Rotation paths and how fast each direction turns (degrees per step):
Each turn is a multiple of 5 degrees from 10 to 175, or 0.
Each row of a path follows its step; steps can be skipped.

step 0: [  9   1  10  36 -15  -4  10 -11   8 -13   3   6   3  -5  13   0   4  -5
  -2  12  -3  -6 -13   1  13 -10  -8   0 -11  -9  -1   4   3  23  20   3
 -10  17  -1 -27  -9 -20 -14  -2  -4 -27  -4 -13  20  -4 -41  -7   9]
step 1: [ -6 -18  -3  18  27  -2  27 -19  -1   2 -11   5 -13  22   1  15   6   4
  17   9 -16  10 -28  17  11  -9  16  -9  24 -13   2 -11  21   4   9  25
   4  -2   7  -4   6  -6  12  -5   6   9   4  -1  14  17  15  11  -3]
step 2: [  9 -22  -3 -14  29  12  -4  -5  -6  -6   7   1  -7   2  -6 -23 -20  17
  22 -11   6  -1   8   5  13  22  22  19  -6   6  18 -20  -9  -6  14  -6
 -12  -2  -7  -5  25  -7 -14  23 -11  15   7  12  -5   8   1   0  11]
step 3: [  7   4  -6   8 -18 -12  -6   6  11  -7  -9   2   9   5  19 -17  19 -17
  -3 -10 -14 -20  11  20   0   5   3  11  14  -2  -1  -9 -19  -4  -8  -8
 -19   6  13   2   5   3   6  18 -29   8 -32 -12 -17  -8   2 -22  26]
step 4: [  3  30  17  13  -6   1  11  -5   0  -1  17  24  -2  14  -9  -7   8  18
  -4  -4 -21  -2  -7 -23   8 -15   9  -6 -16 -20 -22  -1 -17   8  24  12
   8 -13   5  15   3   8  32  -3  -2   0 -16  -1  -6 -13   7  -7  -6]
step 5: [-17   3  -8  29  14  21 -10 -12 -16  -3   7  10 -12  -7 -20  12   9   4
 -15  12   1 -20 -25 -15   6  21   4  28  -8  11  -9  -5 -29   3   0  -4
 -14   3  -7  -4  -7 -18  -2 -22   6   3  15  -5   9  18   4  10  -2]
step 6: [ -7   0 -23   2  24 -11 -11 -21  -7   1  32   0   3   1   3   4  -5 -16
  10 -16 -11 -16  12  16  -1  17  26  -1   8   8  14  19  21   9 -16   0
   3  17   7   2  -8 -14  -2  -9 -17 -14  -5 -12  27 -12   4   6   4]
step 7: [ 30 -15   1  -2   5  -1  -4 -20  10  -4   1  14   7   5  24   6  -9   0
  -5  -1   4  -4  12  -3  31   6   6 -19 -14   9   4  18   9  39 -12  -5
  -4  -6  10   4  18  13  15  22  12   4  -9   4 -19  19   6   2  -2]
step 8: [ -1  -3   1 -12  -3  26   8   6  -9 -25 -18  -1 -17   2  -6  -8  12  -2
  -3  -2  18  -2  -5 -18 -17  19   1   7   3 -29  -7  -3  -3  14 -16   9
  11  -9  15 -15   2 -31  17  23  15  12 -22 -10 -13   9  -2 -11   8]
step 9: [ -7  13   7   1   8   2 -12   9  -1 -18  -1  -7   6  -7   6 -21  13 -17
  34   6   7  -1  -2   7   0  -3   1  20 -25  -2 -34   9  -2  -8   9  13
   7   2  -1 -17   6  -6   8  -6 -21   5  -4  -6   9 -21  25  29  -9]
Directions:
[-2  2 -1 -6 -3  3  4  2  0  1 -3  3 -2  3 -3 -2  2 -3 -5 -2 -7 -4  0  8
 -3  1  7 -7  5 -5 -4 -2  5 -1 -5  1  1 -2  1 -1 -2 -3  1 -1 -1 -1  4 -2
  3 -6  5  2  0]  145
[-1  5  6  7  0 -4  0  3  0  3  1 -1 -1  2 -3  0  0 -2 -3  6 -3 -4  4 -7
 -2  0 -4 -2 -7  5 -1 -7 -2 -4 -6  4 -1  2 -3  2 -3 -3  3  2 -5 -3  2  0
  3 -3  4 -1 -1]  65
[-3  6 -5 -2  1  4 -1 -4  3  4  4  5 -1 -8  4  2 -1  0 -3 -5  0 -4 -1  0
  0  4 -1 -2 -5 -1  3  1 -4  0 -5 -1  1  3  1  7 -3  4  4 -6  8 -6  2 -2
  0  1  0 -2  1]  45

step 0: [  4  -1   2   0 -15  -2  31  -3  -8  -3  -2   7 -13   4  -1  20  -1   0
  14   8  12   8   1   5   3  -3  -5  13  -3 -12 -17  -4  -2   5  -8 -11
  11   1 -22  -9   1 -12  -9  32  -2   0 -19 -15 -14  12 -14  31  -3]
step 1: [  1  -7 -13 -10  -8   1  27   5   3 -14  16  -6  -1   4  10   9  -4   3
   5   4  29  -6   1  -4  -6  -8  -6 -19 -11 -16   9 -27  -2   0 -11  11
  13 -15   4  -2 -22   7   6   5  10 -11  -1  18   2   2 -24  24   0]
step 2: [-22   1   4  10 -15   1  -1   2 -14 -20 -11   7  14  -7 -26   7  -2   9
  -9   3  19  12  -5  17  -8   0 -10   3  -1  -9  12   6  -2  22  -1   9
   5  -7   0   7 -17 -11  11  13 -10 -19 -14  -2  11  15 -22  19  -6]
step 3: [ -5   9  18   9 -14   4   3  11   5  -7   5 -14  -2   0  11  17   3  10
  -2  -9  18   2  13  24  -6  24  -3  11   5   2  -9 -15  -5   1  -6   1
  25 -13  -7  12   7 -15  15  24  13   5 -10  19   3  -6  -9  19   9]
step 4: [-16 -18  -7  -4 -11   5   1  -5  13  -8   7 -11  16   8 -10  -2   0   6
 -21 -27   9   9  21   4 -21 -17  -6  -5 -10  -2   5 -20  -8  -4   9   2
  -1 -13  20   8   0  -1   9  17   0  13 -11  -1   7 -13  -3  29 -14]
step 5: [ -9 -10  15   5 -12   2   8  -7   3 -24   9   5  -2   4  -9   7  17  -7
   0   5   2  22   8   2  -1  10  -9   5   3  26  -8  -2 -11  -4  -5  -8
  13 -15   3   7  13 -14 -26  12 -12  -5  -9 -13  16  15  -8  32 -10]
step 6: [-26 -20  -8 -14 -21  -3   4  -3  14  -4 -10  -2 -12   8  23  27  -2  14
  13  -7  -4 -10  -6   2   4   8  -3 -17  -4   4  16 -19 -12 -10  -2   0
  31 -15   8   1   8   2  -7   4   4   7  -1   5   5   1  -8  25   2]
step 7: [-18 -14   1   4 -17   3  -4 -23  -8  -5  -3  -7 -13 -22 -13 -11  -5   4
  -1  -4   8   0  -1   9  -7   5 -20 -14   0  -4  21  -5  14  12   7  13
   1 -13  15   8  -6 -11 -11  -8  -6  15  -1   0  -8  17  -3  38 -13]
step 8: [-13   2  19   7  -8   6   1  -4   6 -17  -5 -14   2  -5  11  12  -2  21
  17  11   0  -4   2   1 -12  19 -26  20  17  14  -1  -1   2 -17  -9  12
   1  -1   7  15  -7 -15  -3 -12  -4   1 -15   3   1   5  -2  29  24]
step 9: [-25 -25  11  15  -4 -10  18 -11  13   7  -4 -16   1 -10  -8  15  -4  15
   3  -5   8 -15  11  18   0  -3   0  -5  11  -5  14  -9  -9 -11   4  -5
  -8 -13  33   3  -8   2   9  12  -6  19  -4  -8  -4  -9  10   7  16]
Directions:
[-4 -6  0 -4  7 -1  5  3  0  2  0 -1  3  0 -7 -2  2 -1  2 -3  1  3 -2 -2
  4 -4 -2 -4 -6 -2  4  3  5  4  6  2 -3 -7  2  3 -3  0  0 -2  5  5  1  5
  2 -4  2  0 -2]  135
[-2  0 -1  3  0 -1  3  4 -1  4 -4 -1 -2  7  3  4 -2  4  5  2  1  7 -6  3
  4  4  4 -2  1  2 -2  9  0 -3  0 -4  3 -4  1  4  2 -2  2  4 -2  2 -8  1
 -4 -1  2 -4  4]  125

step 0: [  3  14  33   1  -8   6  23  -5   1   9   3  -5   0  -2   1   1  -3  10
   6 -29   2  27  13  18  -7  21 -28   1   7   5  -7  -2 -14 -12  17   1
   6   1  -7   2   9  10   1   7 -17   6   2 -12 -13   0 -20 -23   3]
step 1: [ -9  -1   3   2 -10   0   2 -12  -5 -10 -14   1  -3  10 -16  -4  -1 -14
 -26  12   2  21  -7 -15   2  23   2   4  -8  13  -8 -14   9   7 -14   5
 -21   3  -7  -8 -11   5  -1 -27  30   3 -12 -19  10   4   2 -10  28]
step 2: [  2   4   8  17 -12  12  16   6  -4  -2   6  -2 -13   2  12   0  -1  12
 -20 -14 -12  12  -3  15  -8  -9  -9  -9  12   9   0   7  -5 -35  19 -33
   0  -1 -10   1   6  19  14 -10 -25  -1   5 -24   5   9  -4  -5  11]
step 3: [ 11  11  11  12  -9  16  13 -18   3 -19 -15   9  -6   6  -8 -14   3 -17
  -7   2   4  29  15 -14  12  24 -19  19  -1   3  14  -6 -13   5 -13  22
  -8 -14 -11  -7  -4   9  -2  -6   5   9   6   0   9 -19 -12 -18   6]
step 4: [-19   1 -11  20 -15   4  -4   7  11   8  -4  -8  -6 -12  -3 -14   1   0
 -33  -5 -19  -1 -12  -6   8  -1  -7  -8 -10  -4 -13   6   6 -21   1 -23
  -5   1 -24  -5   8  -3  22  -5   9  -9   2 -22   4  16  23 -19  14]
step 5: [ 15  15  19 -10  -9  22  25  -4 -12 -14  11   1 -13   3  -1  -7 -10  -8
   0 -17   9  18   3   4  -9   0 -25  12  -6   3  -2  12 -31   1   0   9
  12   3  -7  18  -2  10   8   4 -15  -8   8  -3   6  -2 -18 -24  10]
step 6: [-10   7   8   5 -12 -10   4 -12   6   2 -15 -14   3  -1 -13  -2   1 -12
 -11  -5 -10  15  -5 -14  12  41 -14 -20 -10   1  -5  -6  26  -7 -12   4
  -6   4 -10 -19  11   5   7   0  21  -1  -7  -4  -6  15   8 -28  19]
step 7: [  6  -3   5   1 -17   7  14   7  -6  -6   7   0 -10   9   5  -1  -6  13
 -15   0   9  21 -13  19 -17 -19 -11  -3  -1   5  -9  -4 -32 -11   9 -24
  -1  18  -8   3 -14   2   3 -17 -10 -17  -5 -28   4   9  -1 -18  22]
step 8: [  2  10  12   7   5  13  14 -13  -6 -22 -17 -15  -4   8  -3   4   0 -18
   2  -3 -11  24   2 -17  -1  31 -15  -4   2  11  21   2  14 -21 -13   4
   1  -1  -2 -14  -2  26   5  -7 -10  13   7   8  14  -7 -13 -14  12]
step 9: [  5   6  -6  28 -30  -3  -2  -3  22   0  -8   5  -6  -1   4 -13   6   5
 -21  12  -3  13  -4  16   9  -9  -6 -10  -1 -16   6 -11 -15  -4  -3 -14
  -8  -5 -16 -22   5  -8   0  -8   5 -12  -2 -28   5  12  15 -22  17]
Directions:
[ 0  2 -1  1 -6 -2 -1 -3  1  1 -2  3  4  0 -3 -1  1  5  0  0 -1  1 -7  1
  4 -2  4 11 -1 -3 -2 -4  6  0 -2  2  3  5  5  0 -5  4  6 -1  1 -2 -2 -6
  0  3  5 -3 -5]  135
[ 0  2 -3  5 -2  3 -2  1  1 -3  5  7 -1 -2  1 -8 -1  1 -4  5 -6 -5  5 -1
  8 -5 -5  2 -2  5  2  2  0 -3 -2  4  5  0 -2  0  0 -2  6  4  2  2  0  1
 -2 -1 -3  3  0]  55
[ 2 -1  3  1  7  2 -1 -5  0  1  2 -3  0 -2  4  3 -3  3  2 -3 -6  4 -1  5
  5  1 -2 -4 -1 -1  5 -2  2  9  1  6  1 -2 -5  4 -5  9  3  0 -5  2 -1  1
  1 -2  0 -2 -3]  135
[ 2  2  1  4 -3  2  0  2 -1  5 -4  1  2 -3  5  1 -7  1 -7  1  8  3  5  8
 -2 -1  2  1  6  1  1 -1 -1  3  4  0  1  7  0  0 -2 -3  2  6  0 -5  1  4
  4 -2 -4 -3 -4]  155

step 0: [-13  10 -15 -14  -9   0 -17  -8  -1   7 -39  -6   8   8 -21  -5  -2 -17
 -11   7  -7  -1  11   8 -24  -5  -6  11 -13  13  10   6   7 -25 -10  -9
   2  -7   2  18   2   9   5   8  -1  10   9  -3  10  -2   2  -5   5]
step 1: [-21  -7   5  10   0  -4  -5  -1   3   0   2 -18  -7  -7 -23  16   1  -4
  -5  -6  -6   8   9   2 -16   3  -2   9   6   7  -3   0   3 -22   8  14
  12  37  -9 -11  10 -15  25   9   3  20  13  -6  -3  -9   8   3  14]
step 2: [ -4 -13  10   3  -7  -9  10   1   5  10   5  -3  21 -12  -2  10   0 -11
   6  18  12  -5  -9  -2 -15  23   8  -9  -3  -2  12  -2   1 -10 -17  -8
   3  -5 -15 -24  11  -6   1  35 -15   3  14 -14  -9  -2  18 -12  -1]
step 3: [ -4   8 -15   9  -6   4 -21   5   3  22  -6  11  23   4  -8   7 -24  -6
 -24  -5   5  16  -3  -7  13  13  -7 -13  -9  -4  -5 -10  -3  13  -2   7
   3  -9 -10 -18  17   1  11   6  12   4 -10  -1 -22   5  14  -2  11]
step 4: [-10   4 -15   0 -33  -1  16  11   7  -5   5  15   6 -21   5  25 -22 -16
 -12   5   7  -6  -5   9  -9   3 -22 -13  13  11   1  -6   9  -1  -5   6
  -6  -3  -6  -1  -9   5  -1  -9  13   1 -19  -6  11  -9   3   8  15]
step 5: [  1   8  -3  -4 -16  -8   7 -25  -5   2  -2   7   3 -14  13  17  -5   2
 -16  15   6   8  17  -5  11   3  -3  21   5  -2   4   8 -10   7 -12 -11
  12   4  -8   8   4 -19  -3 -24 -26  16 -19 -11  -6 -13  11   4  11]
step 6: [  0  -3  -7   5 -25  -5  -9 -20   0   8   5  35  -7   9 -10  11   4  -5
   8   9 -12  -4   1  -8 -17   8   9   6   8  -9 -11 -14   9  -4 -15 -23
  15  -7   1  15   7 -13  13  -4  -2  -8   7   7 -14  -7 -18  13   2]
step 7: [-10  34  21  -6 -12   3 -12  -4  -1  -3 -12   6   2   4  -7  -3  -2 -11
 -16  18  -3   9   1  11 -23  -9   4  16  15  -9   0  -3  -3  -9   3  -7
 -19  -6  -6   6  23  -8  12   5   9   1   0   4   5   1 -21 -23   6]
step 8: [-21  11  -9   2  -5 -16   2  -4  16  -7  11 -18  -3  15  -9  -3 -20  -2
  -1 -10  -5 -12  19  26 -13   4 -17   4  -3  -7  -5   7   6 -13   3   0
  -5   0  -8   7   4  -5  15  14 -19  18   8  -7 -23 -13 -13 -12   0]
step 9: [ -5 -24   7  10  -1  11 -13  10   6  -2   5   0  18  -6  12   3 -19   1
  -4  14   3  13  -6   9 -20   1 -13  17  -9  -4 -10  15   6 -24 -11   9
  11  -2 -19  13  11  -7  -2  14  -8  -3  22   5  -9  -7  21  -3   0]
Directions:
[ 4  1 -6 -2 -3  2 -3 -4 -7 -3  0  1  0 -5  6  5  0  4 -5 -3  4  0 -3 -2
 -1  1 -7 -5 -5  2  1  2  1 -3  1  4  1  2  3  1 -2  2 -2 -4 -5 -9 -1  2
 -2 -4 -2 -2 -1]  60
[ -7  -1 -11   2  -4  -1  -3   0   1  -2   1  -2   4   8  -2  -1   1   2
  -4  -6  -5   0   1   2   3   0   4   0  -8   0   1  -2  -1   5   0  -3
   3   3   6   0   1  -5   0  -1  -3   2  -1   6  -4   2   2   2  -2]  140

step 0: [  9 -11   3  30   1  -4  -3  -3 -21  -3   8   3  -5   6  -1  15   3   6
  24   9  -2  -4 -22  27  -7 -28  19   7  -2 -16   5 -17  -6   3 -13  17
 -30   4   6  -6  -3  -4 -12   4 -18 -13  -4   2   5   2  -3   5   6]
step 1: [ 12   2   7 -10 -15   7  -3  17 -18   6   0  19  -1 -12 -10 -26  23  11
  -1  12   8   0 -16   3  24  -5  21   1  15  -7   2 -13   9  -2  -4   6
 -27  -1  10 -21  11 -10  26  17   1   1   6  12  -1  -1   8  14  -4]
step 2: [  4 -13   7  15  17 -21  21   7   1  13 -12  -3 -12 -14  -8  11  17  14
  13  -4   5  -9   9  15  31  -6   7   6  -2   4  -6   1  -9   5   4  19
 -36 -14  10  -7   0  -4  -8   2   4   0  13  15  -6  15   1  -8  20]
step 3: [ -1   0   4   4 -17 -10  18  -2   1  -5  -2  14  -8 -19   2  -5   4   1
   3  -3  31  -3 -19  14  -4  11 -10  -7 -11  10  10  -4  13 -10  -3  32
 -26 -16  10  -7   6  20  11   4 -16   5   9   7   3 -20   3  25   1]
step 4: [ 27  -1  15  11   7  -4  18   8 -10   8  11  17  -8 -11  -7  -1  19  12
 -15   1  -6   3  -6  15   1  17 -17  11  21   3   5  12  10  -2   2   8
 -33   6 -22 -12  -2   3 -19  -3 -22  -2  10  11  -9 -14  -3 -20   7]
step 5: [ 13 -12  -8  -5   6  19  -2   7  -2 -12  -5   5 -21   5   2  -1 -19 -12
  27  21   5  10 -10  14  14  31  -8   8   7   3   6  -3   1   7   5  10
 -42  -5  -1   6  -6  14   9   5  -9  -6  10  -3  -4   1   5  11  16]
step 6: [  8 -18  15 -11   8  12  33 -10   5   9   0   9  10   4   7 -15   9  -1
  12  10  -4   0   4  14  25  -6  -9  17  16   4  -3  -4  11  -3  15  -1
 -22   3  -8  -9  12  10 -15  -4  12  -1  -2   6  21 -41   0  14   0]
step 7: [  1 -13 -13  -5  21 -13  14  10 -12  -8   1 -25 -10   2   4  -6   6   9
   4  13  21  18   6   7  -7  15 -18  -1  17  -4  22 -14  -3  -8  -4   1
 -14   7   0  -8 -13   6  -6  22  15   7  24   4  15 -19   3  -5  26]
step 8: [ 19  -5   8  10  13   3  20   7  17  -6 -10  -9  -8  -7 -10  -3   9  -9
   7   9  21  30  12  -6  14   1  17   7   2   7   5  -1   8 -10  -9   0
  -4  12 -18  -6  -7  37   1  -1  -8 -28  -3 -10   8 -24 -12  12  -6]
step 9: [ 14 -12   1  10   5   8  -2  27 -23   7   3  16  -5   6   6  11  -5  -8
  -2   1  26   6   8   3  15   1 -16  13   8 -23   2 -22  -1  -9   7  11
   5  26  -6   3   6  21  -2   0   3   9  13  -8  26 -10 -23 -14  12]
Directions:
[ 1 -5 -7 -2  0  1 -5  3 -1 -1 -1 -1 -2 -3  0  7  2 -3  3 -4  1  2 -7  6
 -3 -2 -1  0 -2 -3  5  2 -4 -2  3  1  1  0  4 10 -2 -6 -2  1  1  0  9 -3
  1 -2  0 -3  3]  160

step 0: [ -6 -20  11   6   1 -13   8  12  14  -7  11  -5   7  10   0 -19  13 -11
   0   6   8  20  -2 -12  13   2  13  16   4  -4 -12   5 -19 -34   4  22
 -11   7  -5   4 -15 -10  17 -24  10  28   8  -7 -12   3  -3  19   5]
step 1: [  8   7   0  -5  15  -7  12   3 -13   3  13  12 -26   2 -10   2  12  19
 -13  15  -4  -9  16   9  18 -25  14  -2  -1  14   4 -18 -10   5  11  16
  -6  -7   7  -4   4 -18  -1 -26 -27   4  -9  15  14  15   7   0  -8]
step 2: [  6  20  -3  11 -23 -16  20  11  19  -2  14 -14  12   4   0  13 -25  -1
   4  12   0  15 -22  28  17  25   1   4  -3  10   0 -14  -7  21  -4  -2
   1   6  -9  -4  21  -5  -9  -2  -7  12  -4   6  -1  -1   8   3 -13]
step 3: [  5 -24  -8 -12 -12  -4 -12  -6   1  11  -5  -3   4  28 -11 -18  -2  15
  29   3   1   1 -13 -19   6  24  30  16   9   4   6  -5  -3  -9   5   9
  -5  -4 -10   1   2   9  -7 -21   5   3 -15   8  -8  -1 -25  13   1]
step 4: [ 20  -3  -2  10  23 -10 -19  -5  27 -10  19   7   4   6   2  14  -8  16
   9  19   0  -6  17   9   4 -12  -4   0   2  -4  -1   5  12  -9   6   8
   1 -10   4  -9 -24 -21 -25 -20 -17  -2  -6  16   4  -5  -2 -17  16]
step 5: [-10   8   9  -1  -9  -8   7 -19  -1  -8  -8   6  17 -15  -8  12  13  -8
  -3 -11  -3   1 -28  21  10  17  -4   2 -14  12   8  -2  -3  -6  -2  -3
  -5  19 -17  10  10 -27 -16 -27 -19  19  20  -1  -6  -6  -7  -9   9]
step 6: [  4  -5 -10   1   3  10  29 -30 -29  -5  13 -15 -10  22 -12   7 -12  -3
  14 -14   4  15   2 -12   4  18  10  -2   8  -4  -9  -4  -5 -11   3  12
   7 -14  -9  -3 -16 -11   6 -15  -3  14  -3  -4  20  -1 -23  11 -12]
step 7: [ 17  -2  -8   0 -19  10  12  10   5   1  11  27  -6   1  -4  15  -5   5
   1  19   9  -1  -4  14  29 -14   8 -10   1 -26 -19  17 -10  -4   4 -10
  13 -13 -10   7  -8  13 -11 -13 -12  -8 -11  21   4   8  -4 -24   3]
step 8: [  9   4 -10   9  -6 -17   6   0   7  12   5   8  22 -18 -19   3  10  -4
  -1  15 -18   2   8   3  23  25 -25   1  -1   5  14  17 -10  -6   6  21
 -11  16  -8   0  17   7   1  -6   1   8   4  -8 -14 -15 -29   0  -3]
step 9: [  4   5  14  -3  22 -14   5  -4   0   4   1   0 -19   2  16  -3  20  -4
  -9   0  12  23   3  -1   5  28  21  28   4   4   9  10  -5 -10   5  31
   3 -25  -5   7 -19 -12   6  -6   8   4   0  18   6  13 -15   1  -5]
Directions:
[ 1 -2 -1 -2 -2 -1 -1 -3 -1 -4  1  2  3  7  0 -2  2  4  5  0  5 -3  1 -5
  4 -4  3  2  4 -2 -1 -3 -4 -5 -4  1  5 -2  3  2 -7 -1  5  1  6 -1  4  3
 -4 -1  6 -6 -6]  115
[ 5  2  2  5 -5  1  2  6  3 -2  0 -3  1  0 10  6  0 -6 -3  0  2 -2 -5  4
 -4 -1  1  5  2 -1  5  1 -2 -5 -2 -4  3  1  0 -2 -6  1 -1 -1  1  2 -5  2
  4  3  2 -4  0]  145
[-1 -5  1  0 -3  3 -6 -4 -2 -4  2  0 -4  0 -2 -1 -1  0 -5  6  3 10 -3 -5
 -1  7 -1 -3  0  1  2  0 -1 -2  0 -4  5  0 -2 -4 -3 -2  0  0  6 -2  0  2
  0  8  0  8  0]  115
[-8  0  4  6 -1  3  6  1 -9 -2  4 -6 -6 -2  0  3  2  2 -1 -6  2 -5  1  0
  3  0 -2  1 -4  3 -4 -3 -3  0 -2  0  3 -3 -3 -1  1 -8 -1 -1 -3  0 -3  1
 -3  1  6  3 -1]  80
